In the rows, zero is written as 128.
One turn sends every row of this set to another row. A few are shown first. Where does it send the rows asked after them?
K632: [133  98 128 123 137 140 120 126 164 107 127  85 140 130 130 117 141 103
 136 124 122 117 138 130 108 126 144]
K260: [136 147 119 121  92 165 136 111 111 125 141  97 151 156 145 133 141 144
 132 139 148 142 131 156 124 125 133]
K541: [105 151 110 138 138 129 107 129 110 108 139 129 137 128 160 125 116 144
 168 142  92 169 155 142 138 113 127]
K969: [125 146 141 146 135 135 110 102 121  98 134 110 155 102 108 134 148 107
 165 110 137 140 104 131 128 123 154]
K35: [112 147 120 128 132 118 113 120 100 139 140 159 107 104 148 157 147 126
 105 142 109 116 130 139 153 104 126]
K348: [101 135 121 140 134 129  99 153 130 145 128 100 127  95 159 143 161 125
 139 134  98 122 133 142 143 107 144]
K869: [109 137 117  94 148 147  96 126 151 132 132 119 169 130 133 113 145 117
 109 119 115 127 109 147 137 135 105]
K773: [115 121 120 113 132 119 101 102 127 134 104 113 143 113 113  96 113 105
 149 138 133 132 165 128 122 132 155]
K545: [102 147 122 130 150  99 105 122 105 144 156 148 129 150 108 120 137 121
 151 104 128 158 149 117 146 113 122]
K662: [123 141 127 148 157  95 142 120 119 133 135 113 136 150 116 104 140 128
 123 148 122 159 124 143 164 103 155]
K204: [122 111 130 109 128 167 117 116 130  93 136 114 101 127 140 124 133 101
 142 109 101 126 155 138 113  95 145]
K782: [131 119 105 112 149 141 133  96 144 148 115 141 128 123 152 113 113 133
 123 140 144 136 141 163 133 116  83]
K619: [123 137 121 158 152 132 142 108 129 168 131 133 112 143 115 149 136 114
 147 137 143 150 124 150 132 144 116]
K566: [108 166  96 141 151 139 139 118 155 102 135 137 100 131 146 112 106 131
 150 149 122 131 120 161 143 127 125]
K923: [106 126 142 135 142 112 128 104 124 120 151 144 132 128 110 125 135 144
 121 163 122 111 111 137 170 100 111]
K369: [113 132 121 136 155 111 112 128 143 108 149 101  94 107 121 118 132 160
 175 133 112 129 136 129 145 107 133]
K505: [128 151 107 102 134 106  97 128 105 156 134 137 134 122 149  97 129 144
 130 109 114 140 124 148 135 150 135]
K95: [107 151 133 124 107 123  97 141 121 124 144 121 117 135 154 137 121 123
 136 100 152 139 120 120 135 150 150]
K809: [108 125 108 143 138 128 121 133 126 145 165 129 114 126 123 106 146 134
 165 118 131 105  91 150 149 136 121]
K966: [151 130 120 142 125 134 148 105 136 140 130 129 124 159 106  95 167 131
 124 136 121 136 158 155 117 134 136]
K612: [115 108 114 120 140 154 126 127 127 144 151 121 129 112 100 123 138  86
 132 113 148 109 148 142 125 104 154]
K874: [142 132 157 143 129 129 150  88 136 134 138 142 130 153 108 118 129 113
 138 144 133 138 116 143 140  86 111]
K985: [146 146 156 132 126 131 131 123 167 140 112 128 155 130 146 138 111 123
 116 139 121 134 138 147 112 109 118]
K223: [112 141 154 133 111 135 122 111 124 136 125 164 145 139 125 126 136 145
 108 147 100 112 159 140 133 109 112]
K80: [143 136 113 124 144 184 127 117 109 117 113 118 122  99 134 124 119 107
 128 141 125 140 135 162 126 114 161]
K418: [160 126 128 146 157 112 136 104 136 108 123 101 112 112 136 127 142 118
 137 115 151 161 135 138 119 127 148]
K532: [136 126 121 119 147 142 117 115  99 105 129 124 165 102 130  96 129 139
 132  93 139 136 140 144 137  86 144]
K207: [140 169 105 113 119 138 126 111 129 140 158 147 111 110 160 147 123 131
 150 127 120 140 146 164 111 113 113]
K714: [126 166 115 128 124 153 127 120 135 152 157 114 149 149  99 137 156 131
 165 131 117 119 130 142 114 123 115]
K928: [ 97 136 113 130 140 117 115 110 100 122 134 131  90 114 147 114 149 119
 137 139 102 144 135 148 171  81 144]
K165: [142  92 136 115 132 121 127  78 137 106 114 119 117 129 131  94 141 112
 133 104 140 132 135 140 119 123 129]
K586: [105 168 110 109 139 131 126 107 132 122 127 144 145 167 113  84 127 146
 130 109 114 125 152 147 134 117 122]
K531: [120 117 129 124 131 134 114 125 105 128 122 112 111 130 144 129 138 164
 152  92  84 111 112 142 132 131 146]
K870: [121 149 130 138 127 124 103 144 122 151 136 135 149 112 130 150 152 132
 119 164 106 110 148 119 132 111 115]
K440: [109 163 107 102 120 154 130 104 129 113 141 114 121 159 118 120 150 118
 105 118 166 138 134 143 144 112 132]
K552: [175 126 106 118 121 144 128 120 143 125 146 130 134 130 135 113 144 113
 139 146 119 117 133 129 106 100  99]
K882: [152 147 118 101 135 131 114 136 134 112 135 135 128 126 158 142 130 113
 110  95  97 118 113 134 110 119 135]
K908: [117 158 126 123 150 108 125 105 153 105 145 138  83 133 104 104 148 122
 127 121 126 153 153 143 142 121 148]
K965: [110 120 126 150 121 119 141  88 129 104 127 133 127 104 144 134 117 118
 163 108 141 131 161 157 117 113 155]
K706: [105 150  96 122 137 140 117 124 137 117 124  97 106 137 130 105 124 136
 139 150 173 131 146 122 153 114 121]
K221: [111 157 154 144 134 123 136 118 154 112 138 148 141 135 120 143 122 132
 105 167 113 128 132 146 143 121 132]
K479: [135 142 126 105  90 137 101 123 115 113 163 117 141 129 161 127 117 139
 151 125 154 140 128 125 125 106 115]
K197: [ 94 124 117 146 111 143 118 124 110 134 121 115  89 140 145 117 126 147
 156 120 159 121 134 133 148 138 137]
K363: [140 129 126 126 150 145 111 143 107 111 126  89 125 125 132 119 141 131
 139 107 105 154 164 128 118 107 167]
K140: [149 118 135 131 148 134 116 106  96 115 146 113  99 115 114 120 159 121
 159  99 136 151 139 121 130  92 138]
K931: [114 136 124 137 147 101 126 121  99 138 121 130 133 120 138 133 138 156
 105 159 107 128 120 145 167 127 137]
K381: [114 130 154 108 107 141  91 118 134 152 111 137 135 116 149 127 144 122
 125 104 100 108 136 138 124 100 112]
K234: [ 89 130 120 135 122 170 122 124 128 114 161 130 140 134 149 147 155 124
 150 113  93 129 118 169 137 119 120]

K35 moves to K931
K809 moves to K566
K479 moves to K95
Now find these:
K874 moves to K985
K363 moves to K140
K869 moves to K234
K966 moves to K552
K969 moves to K965

One turn sends every row of this set to another row. A few are shown first. Where does it send the rows asked after them?
K433: [ 91 166 117 134 109 115 103 135 138 150 178 109 127 150 157  98 170 106
 177 137]
K150: [119 165 122 147 121 103 131 155 126 132 138 120 143 131 105 146 143 129
 123 108]
K69: [120 134 126 132 116 143 143 147 108 136 131 139 116 135 137  96 117 136
 104 123]
K228: [108 136 143 149 145 137 139 123 113 123 171 114 121 165 161 109 136 117
 131 109]
K98: [102 167 164 149 141 112 117 140 118 151 148 109 103 139 128  95 152 134
 118 110]
K464: [107 168 100 135 116 120  98 122 143 126 147  92 145 106 109 105 162 132
 152 144]
K814: [103 140 131 134 104 152 114 142 129 150 149 108 148 126 149  58 156 121
 178 118]
K885: [105 171 110 136 110 123  84 121 143 139 155  95 145 116 114 108 149 115
 167 153]
K560: [ 77 178 150 155 131 117 123 115 123 130 159 121 108 107 127 112 131 122
 141 111]
K753: [ 81 171 149 154 132 108 125 130 107 140 153 131 109 110 117 133 147 119
 136 115]
K959: [101 171 105 135 122 109  93 143 156 131 151 106 142 114 123  91 170 108
 155 142]
K840: [122 115  98 136 104 129 115 125 142 118 140 106 160 122 116  91 144  97
 163 122]
K947: [118 166 121 145 119 111 129 142 108 134 134 127 133 114  99 138 139 124
 108 117]
K81: [100 140 143 124 107 147  87 127 135 149 144 104 135 135 151  63 141 125
 175 131]
K249: [ 77 166 152 159 134 109 118 131 114 132 149 137  95 115 127 123 138 115
 138 116]
K45: [123 124 133 131 123 137 148 135 105 136 135 132 117 140 136  91 126 129
 101 113]
K111: [ 95 134  89 130  96  99 110 134 142 123 147 134 139 117 127 119 160  95
 168 139]
K942: [129 115 106 136  90 141 119 119 133 111 129 102 157 131 123  84 137 117
 151 117]
K240: [116 119 101 134  85 142 108 118 134 118 131 117 154 125 124  90 127 102
 160 137]
K271: [125 116  96 129 100 127 114 152 142 121 134 116 168 131 123  92 144 106
 156 127]
K842: [112 133 154 146 130 144 132 113 103 131 173 113 130 150 153 101 113 128
 134 105]
K655: [109 123 136 134 130 115 126 123 105 110 144 137 147 100 119 133 120 136
 131 130]
K797: [107 125 124 129 139 123 138 140 102 114 144 148 148 114 138 139 139 138
 133 133]
K173: [110 162 161 132 129 103 114 127 125 154 157 112 100 146 145  92 142 152
 118 118]
K590: [112 159 160 148 144 114 110 140 121 142 148 111  99 148 134  92 142 136
 111 123]
K893: [108 103 119 116  98 126 116 147 124 140 155 128 150 151 162  90 151 117
 175 134]
K937: [101 157 139 127 107 148 100 133 133 148 142  95 132 128 148  60 153 138
 170 113]
K564: [105 136 145 151 132 142 135 124  98 133 168 121 108 159 153 110 120 115
 125 116]
K438: [111 126 132 136 134 123 124 139  91 122 146 144 133 118 128 146 122 131
 129 133]
K62: [119 135 116 130 112 140 160 141 120 131 134 141 124 142 149  96 129 135
 107 113]
K854: [118 165 130 154 118 111 117 153 117 134 134 124 124 127  99 137 127 121
 115 112]
K562: [ 86 175 115 131  95 116 102 119 129 156 171 103 115 137 143 118 165 125
 179 124]
K938: [ 89 169 124 129  87 124  92 124 137 165 161 106 116 139 140  98 152 113
 178 133]
K943: [122 107 126 118  85 128  97 121 127 142 145 113 140 160 151  92 137 114
 167 134]
K528: [101 132 157 145 138 134 137 120 101 140 166 116 105 157 150 103 133 117
 127 107]
K765: [113 120 126 131 131 124 139 128  90 121 146 144 137 119 128 138 129 123
 118 129]
K929: [114 105 135 117  94 124 106 119 115 139 151 113 132 157 161  96 153 130
 175 118]
K480: [ 99 124  92 124  84 103 119 108 129 116 141 129 129 117 128 124 157 119
 161 147]
K537: [122 126 130 125  91 126 149 132 113 138 132 140 123 133 140 101 115 141
 110 111]
K975: [101 138  86 121  91  98 115 120 143 132 145 128 124 116 130 110 168 101
 161 142]
K657: [120  96 123 117  93 112 113 137 126 143 145 118 143 149 148  94 158 120
 175 129]
K838: [ 72 170 145 157 135 111 134 136 127 128 148 133 110 116 128 127 146 116
 148  99]
K733: [103 159 158 138 148 104 117 143 135 139 143 114 102 146 141  92 159 142
 122 113]
K43: [118 167 128 145 108  90 119 131 126 137 148 116 124 124 104 142 132 131
 117 114]
K272: [103 134  97 122  85 106 100 117 137 131 136 127 135 116 122 115 149 116
 160 162]
K839: [105 149 123 132 107 147 113 151 139 148 155 109 142 145 159  56 156 118
 165 125]
K78: [105 166 118 132  90 120 108 131 128 165 173 107 128 150 152  99 173 116
 175 128]
K195: [108 173 106 131 127 123  94 125 141 134 158 100 148 108 129  91 173 114
 163 147]

K560 moves to K43
K975 moves to K840
K228 moves to K733
Now find these:
K839 moves to K433
K438 moves to K69
K943 moves to K81
K765 moves to K45
K480 moves to K942

One turn sends every row of this set to another row. A few are shown first. Where does it send the rows asked after them?
K582: [116 163 144 101 113 112 111 114 120 120 109 113 119 118 136 153 118 146
  99  81 167 125 155 120 150 119 169  69 103 141]
K375: [118 139 135 107 105 126 107  99 130 141 181 114 110 127 133 136 120 137
  99 123 117 124 157 158 134 109 158 100 101 128]
K7: [145 105 128 128 123  88 110 111 121 110 114  97 119 122 131 119 109 199
 119 122 163 147 139 134 153 138 144  94 148 114]
K55: [137 110 104 125 187 134 118 101 127 151 103 105 130 118 136 140 134 136
 113 107  94 142 129 138 157 131 135 114 130 119]
K217: [136 167 137 105 123 140 135 105 133 135 161 110 126 122 142 158 119 146
 107 105  96 144 159 157 142 112 160 103  91 137]
K944: [164 119 116 134 135  92 129 127 129 103 107 103 124 137 130 135 111 189
 123 112 156 132 171 136 163 111 136  99 137 119]
K99: [140 166 153 114  95 110 116 118 109 136 123 109 121 118 143 135 110 140
  87  86 162 132 156 120 130 133 151  69 122 147]
K875: [124 135 147 124 161 133 118 121 134 108 125  82 119 126 128 161 121 128
 136 110 111 142 137  82 165  98 123  98 120  89]
K510: [135 186 142 109  92 118 106 113 124 133 109  97 121 124 125 132 115 142
 106  86 158 128 140 133 148 117 156  62 116 122]
K124: [129 146 151  88 104 134 111  98 123 136 148 126 130 119 130 140 110 142
 106 129  98 144 122 153 134 123 164  99  91 133]
K501: [118 103 159 129 152 120 115 122 119 115 150  95 113 120 141 146 115 124
 115 117 126 141 151  71 142 119 117 103 133 107]
K411: [174 129 128 126 136  93 114 116 114 113  91  94 129 132 138 150 109 200
 121 118 139 145 126 134 161 119 144  91 142 127]
K205: [143 134 163 128 134 130 109 119 120 127 132  81 123 122 130 136 109 125
 125 125 107 154 113  81 143 121 109  95 141  93]
K27: [140  96 102 135 175 125 117 109 125 156 123 111 124 126 135 123 133 123
 104 113 106 128 151 138 146 128 123 116 139 119]
K236: [135 101 108 124 163 132 109 101 127 155 108 110 130 117 123 108 128 128
 114 121 102 142 121 142 148 141 128 112 137 105]

K582 moves to K510
K236 moves to K27
K875 moves to K205
Now find these:
K944 moves to K411
K124 moves to K375

One turn sends every row of this set to another row. A few are shown first. Where does it send the rows asked after them?
K100: [134 125 151 145 126 124 120  95  86 138 104 122 117 108 186 130 111 130
 107 123  89]
K333: [135 112 152 149 115 119 121  97  92 142  94 138 114 108 177 133 109 132
 115 126  89]
K315: [130 141 101 156 115 101 137 127 143 121 114 112 102 107 166 156 146 149
 128  97  96]
K631: [ 86 162 157 143 137 107 170 119 113 128 124 140 135 126 149 170 155 130
 136 128 126]
K181: [129 143  99 164 119 105 141 132 140 123 107 113  98 109 165 159 147 134
 120  96  96]
K998: [143 149  99 169 113 105 143 129 136 130 114 112 110 102 179 163 139 129
 126  93 104]
K273: [116 145 124 129 127 127 172 148 131 161 124 104 149 123 136 133 101 144
 128  93 129]
K895: [111 127 152 154 110 120 139  99  98 144 127 124 107 145 172 132  67 149
 136  91 105]
K939: [123 135 157 155 102 125 141 104 102 144 128 129 108 156 166 137  78 155
 146  89 100]
K320: [118 109 172 146 120 105 130 124  89 113  97 144 135 124 145 171  88 128
 132 106 121]
K129: [118 143 112 134 123 120 169 144 127 166 131 102 152 130 134 130 101 136
 132 101 125]
K454: [ 96 166 156 138 145 103 168 116 123 125 119 145 138 129 156 168 151 127
 135 130 120]
K718: [124 142 115 127 118 125 170 140 128 175 137 121 141 129 131 140 101 140
 130 109 134]
K227: [120 119 182 147 109 111 125 119  90 123 104 139 139 131 155 175  89 121
 134 102 114]
K289: [ 83 165 142 143 143 112 159 118 112 125 119 145 125 117 156 179 143 128
 144 132 130]

K895 moves to K227
K315 moves to K273
Now find these:
K289 moves to K998
K320 moves to K100
K631 moves to K181

